In the data rows, zero lies at 4.5, halfway between 4 and 5.
Some points, each followed by its number:
[4 3 4 5 6 4 5 4 2 7 6 2 4 6 5 6 3] 0
[4 5 6 4 3 4 5 2 3 3 4 6 4 3 3 2 3] 1
[3 3 2 5 5 4 4 4 6 4 4 4 6 4 4 3 4] 2
[6 5 5 5 4 5 6 4 5 6 4 3 4 4 4 2 6] 3
[4 8 5 6 2 5 6 1 3 3 7 7 5 4 4 5 6] 4
[4 4 3 5 7 5 5 5 2 3 6 1 2 8 8 6 3] 5
[6 5 6 4 2 4 6 5 3 3 3 6 3 3 3 5 3] 6
[8 3 7 4 4 4 5 4 2 3 5 2 3 6 5 6 3] 7
[5 5 3 3 4 2 2 4 6 7 8 7 1 2 3 2 3] 8
[6 3 5 3 6 5 2 4 6 4 1 4 7 3 5 2 7] 9
[4 5 2 7 6 7 4 5 5 7 7 5 3 6 5 6 6] 10
[6 8 6 6 4 6 4 2 6 3 6 2 3 6 6 6 7] 11
Which point above is nearest to each new point? Its number follows each.
[5 7 3 6 4 6 5 3 6 3 8 6 4 4 3 5 4] 4
[4 7 5 4 1 1 5 3 6 3 5 9 7 3 4 2 3] 1
[3 2 3 5 5 6 3 7 6 3 4 6 3 3 3 2 7] 2
[5 6 4 5 5 5 5 4 3 7 6 3 4 6 5 5 4] 0
[2 3 3 3 4 5 4 7 6 3 2 4 7 3 4 6 3] 2
[5 2 5 3 3 2 5 2 2 7 4 2 4 5 4 6 3] 0
[7 3 6 3 7 5 3 5 6 3 1 3 8 4 5 2 7] 9
[6 6 5 5 5 4 5 3 2 7 6 3 4 7 6 6 3] 0
[3 2 2 5 4 3 3 4 6 3 4 3 3 3 3 2 7] 2
[3 5 3 5 6 4 3 6 3 6 4 3 2 6 4 6 4] 0
[3 2 3 5 5 3 2 3 6 7 3 4 2 3 4 2 3] 2
[6 6 5 7 5 5 4 2 5 4 6 2 4 7 7 6 6] 11
[5 4 5 4 2 4 6 2 2 3 3 4 4 4 3 2 3] 1
[4 2 3 4 3 3 3 4 5 3 4 4 3 3 3 2 6] 2
[4 6 6 3 7 9 3 7 6 3 4 6 7 4 6 6 7] 9
[4 9 3 6 4 6 7 2 6 3 9 7 4 4 4 6 3] 4
[3 3 4 5 5 5 3 4 3 7 3 5 6 4 5 2 4] 2
[6 5 6 3 2 4 7 4 6 3 3 6 6 3 4 6 3] 6
[5 6 3 6 5 6 4 5 5 6 6 5 3 4 3 5 6] 10
[4 9 6 6 2 6 7 0 2 3 7 7 6 5 4 6 7] 4
[5 6 3 7 7 6 5 5 2 4 6 2 6 9 9 6 3] 5
